Each row has a name. Each question is about the rows just above it.

[116 138 156 142]  J161
[110 215 147 137]  J632
[116 138  97 124]  J485
[116 138 156 142] is in which row?	J161
Whose row is [116 138  97 124]?	J485
Whose row is [110 215 147 137]?	J632

[113 124 122 148 159 174 109 130] : J37
[149 133  92 158 116 167 116  19] : J783
[ 50  66 177 115 181  75 127 166] : J354
[ 80 141  88  44  33 170 208 136] : J724
[103 119 159 141 135 136 159 125] : J778
[149 124 110 136  94 110 228 110] : J930
[117 120  99 103  94 104 125 121] : J389
[120 131 127 147  88 155 148 135] : J336
[132 202 127 159 136 162 154  98] : J485
[168 112 154 137 102 129 133 174] : J489
[114  94  98 110 119 110 150 108] : J161
[166 124 122 125 141 131 134 126] : J632
Give the next 3 entries after [131 127 147].	[ 88 155 148]
The row with [113 124 122 148 159 174 109 130] is	J37

[124  97 164 116 156 147  58 138 137  98 206 124  90 105 112 140  92 118
 165  78 148  87  84  94  82  95 169 114  72 121 131 177 101 198 129  80
  54 137 103 111 177 118 120 113  81 140 120 195 105  90 145 180  84 178
  75 156 135 126] : J489
[ 78 125 120 139 131 101 123 116 172 139  94  78 113 135  71 137 115  97
 162 115 206 137 125 108 119 104 120 144 159  86 132 118  68  65 146  69
 141 171 181 161  99 143 151 187  66  94  94  63 120 107  46 122 202 154
 149 124 135 186] : J724
[184 132 139 131  94 120 172 116 139 123 101 174 114 104 136 134 169 145
 108 195 169 125 121 133 190 131 149 127  77 187 187 143  77 143 105 156
  72 137  95 167  93  86 161 101  62 136 240 123 101 119 139 163 127 119
 109  85  96 103] : J783
What are the next 3 entries after [125 121 133]?	[190 131 149]
What are the next 3 entries after [120 139 131 101 123 116 172 139  94]?	[ 78 113 135]
The next 3 entries after [101 123 116]:	[172 139  94]

[113 121 140 123 117 101 104 130 137 128 119  89 128 123 143 122 190 130
 124 136 130 189 115 120 122 133 130 124 124 117 125 135  90 129 135 126
 180 126 150 124 138 145 129 132 142 132 141 126 134 163]  J778
[116 120 156 135 121 128 133 134  83 127 127 124 129 129 148 122 128 129
 127 121 129 152 126 137 140 136 128 122 134 124 126 133  94 128 126 126
 148 134 134 120 110 128 129 134 128 120 120 132 123 149]  J389
[134 124 126 133  97 128 111 137  62 127 118  85 129 125 164 113 187 132
 130 126 128 216 114 128 141 142 130 115 133 109 122 142  42 129 131 124
 214 134 153 113 110 149 129 141 142 120 128 132 127 187]  J930
[ 98 121 140 123 117 101 104 130 137 128 119  89 128 123 143 122 190 130
 124 136 130 189 115 120 122 133 130 124 124 117 125 135  90 129 135 126
 180 126 150 124 138 145 129 132 142 132 141 126 134 163]  J161
[119 114 139 114  78  96  95 107 169 135 127 115 120 123  60 135 170 129
 165 151 109 105 125  70 122 113 132 126 114 111 122 129 161 132 143 130
 167 108 101 146 160 168 126 126 145 142 151 124 142  89]  J485
[ 73  98 204 135  82  93 106 134  52 128 118  82 127 125 154 113 195 133
 140 128 124 218 113 118 145 141 131 112 133 103 119 144  37 130 134 123
 231 132 147 114 109 158 129 143 145 120 131 133 128 185]  J489
[143 127 118 121 110 126 121 113 161 132 133 144 123 128  77 137 117 127
 150 138 117  75 134  99 125 115 129 131 121 126 127 123 179 130 133 131
 114 117 100 143 146 140 126 123 130 136 136 125 134  81]  J354
[119 114 139 114  78  96  95 107 169 135 127 115 120 123  60 135 170 129
 165 151 109 105 125  70 122 113 132 126 114 111 122 129 161 132 143 130
 167 108 101 146 160 168 129 132 141 131 139 127 133 164]  J632
[136 138  92 115 132 118 112 119 198 130 126 120 126 125 103 135 150 127
 129 142 126 115 126 110 109 119 129 134 117 130 129 124 165 129 134 130
 117 118 126 139 159 135 127 121 134 141 144 122 137 110]  J37
[111 111 143 112  70  88  87 105 173 136 125 106 120 122  58 134 186 130
 169 154 107 116 122  64 120 112 133 125 112 107 120 131 156 132 145 130
 182 107 103 147 164 175 126 127 149 143 155 123 144  94]  J724
[ 73  98 204 135  82  93 106 134  52 128 118  82 127 125 154 113 195 133
 140 128 124 218 134 125  99 141 131 112 133 103 119 144  37 130 134 127
 196 112 133 138 167 168 127 128 153 144 158 122 145 132]  J336
The next 3 entries after [134 124 126 133  94 128]:	[126 126 148]
Give the next 3 entries after [134  99 125].	[115 129 131]
Whose row is [119 114 139 114  78  96  95 107 169 135 127 115 120 123  60 135 170 129
 165 151 109 105 125  70 122 113 132 126 114 111 122 129 161 132 143 130
 167 108 101 146 160 168 129 132 141 131 139 127 133 164]?	J632
The next 3 entries after [129 134 117 130 129 124]:	[165 129 134]
Whose row is [113 121 140 123 117 101 104 130 137 128 119  89 128 123 143 122 190 130
 124 136 130 189 115 120 122 133 130 124 124 117 125 135  90 129 135 126
 180 126 150 124 138 145 129 132 142 132 141 126 134 163]?	J778
Give the next 3 entries after [160 168 126 126 145 142].	[151 124 142]

[ 69 147 185  76 159  94 143 148  85  72  72  48 127  42 156 180 129  97
  87 179 115 151  92 170 151 146] = J930
[ 69 147 185  76 159  94 143 148  85  72  72  48 127  42 156 180 129  97
  87 179 115 151  92 170 151 150] = J336
[148  85  72  72  48 125 137 215  89 180 118 172  99 243 145 148  68 132
 173 157 199 193 202 184 128  81] = J632
[159 180 109 168 110 219 140  72 207 165 196 174 178 137 119  92 194 167
 158  87 105  82 127  84 141 168] = J778
Where do [ 69 147 185  76 159  94 143 148  85  72  72  48 127  42 156 180 129  97
  87 179 115 151  92 170 151 146] appear?	J930
[ 69 147 185  76 159  94 143 148  85  72  72  48 127  42 156 180 129  97
  87 179 115 151  92 170 151 150] is in which row?	J336
What are the next 3 entries after [168 110]?	[219 140  72]
What are the next 3 entries after [119  92 194 167 158  87 105  82 127]?	[ 84 141 168]
Give the next 3 entries after [207 165 196 174 178 137 119  92 194 167 158  87].	[105  82 127]

[124 115 139 122 138 143  98  90  20 114 173 128 136 138  90 121 127 200
 119 123 126 132 109 127 182 131 102 206 111 182 163 139  87 132 155 106
 123 142 140 154 136 211 168 138 150 145  67 122  26  44 119 124 174 129
 144 105 129 168] : J489
[124 115 139 122 138 143  98  90  20 114 173 128 136 132  90 128 127 200
 119 123 126 132 109 127 182 131 102 206 111 182 163 139  95 132 155 106
 123 142 140 154 136 211 168 138 150 145  26 122  26  44 119 124 174 143
 144 105 125 107] : J354
[124 115 139 122 138 143  98  90  20 114 173  95 136 138  90 121 127 200
 119 123 126 132 109 127 182 131 102 206 111 182 163 120  87 132 155 106
 123 142 140 154 136 211 168 138 150 145  67 122  26  44 119 124 174 129
 144 105 129 168] : J930
Whose row is [124 115 139 122 138 143  98  90  20 114 173 128 136 132  90 128 127 200
 119 123 126 132 109 127 182 131 102 206 111 182 163 139  95 132 155 106
 123 142 140 154 136 211 168 138 150 145  26 122  26  44 119 124 174 143
 144 105 125 107]?	J354
What are the next 3 entries after [120  87 132 155 106 123 142]?	[140 154 136]
Where do [124 115 139 122 138 143  98  90  20 114 173 128 136 138  90 121 127 200
 119 123 126 132 109 127 182 131 102 206 111 182 163 139  87 132 155 106
 123 142 140 154 136 211 168 138 150 145  67 122  26  44 119 124 174 129
 144 105 129 168] appear?	J489

[174 119  68 129] = J632
[ 85 128 115  48] = J354
[121 139 186  90] = J783
[104 110  42  88] = J389
[156  92  86 155] = J485
[128 139 136 162] = J930
[130 118 158 144] = J489
[168 122  65 135] = J724
[178 125 208 123] = J161
[158 144 124 164] = J778
[ 94 129 146 142] = J37
[128 139 136 162] is in which row?	J930
[ 94 129 146 142] is in which row?	J37
[104 110  42  88] is in which row?	J389
Where do [130 118 158 144] appear?	J489
Whose row is [174 119  68 129]?	J632

[112 172 131 138  89 131 142] : J485
[174 139 141  90  99  96 104] : J37
[120 121 145 146 126 133 129] : J161
[ 53 157 191 209 116 193 211] : J632
[153  99 115 103 159 121  95] : J930
[112 172 139 141  77 135 132] : J354
[121 145 144  43 155  77  42] : J724
What are the next 3 entries after [172 139 141]?	[ 77 135 132]
What are the next 3 entries after [121 145 146]?	[126 133 129]
The next 3 entries after [153  99]:	[115 103 159]
Give the next 3 entries after [174 139].	[141  90  99]
Give the next 3 entries after [ 99 115 103].	[159 121  95]
What are the next 3 entries after [141  90]?	[ 99  96 104]

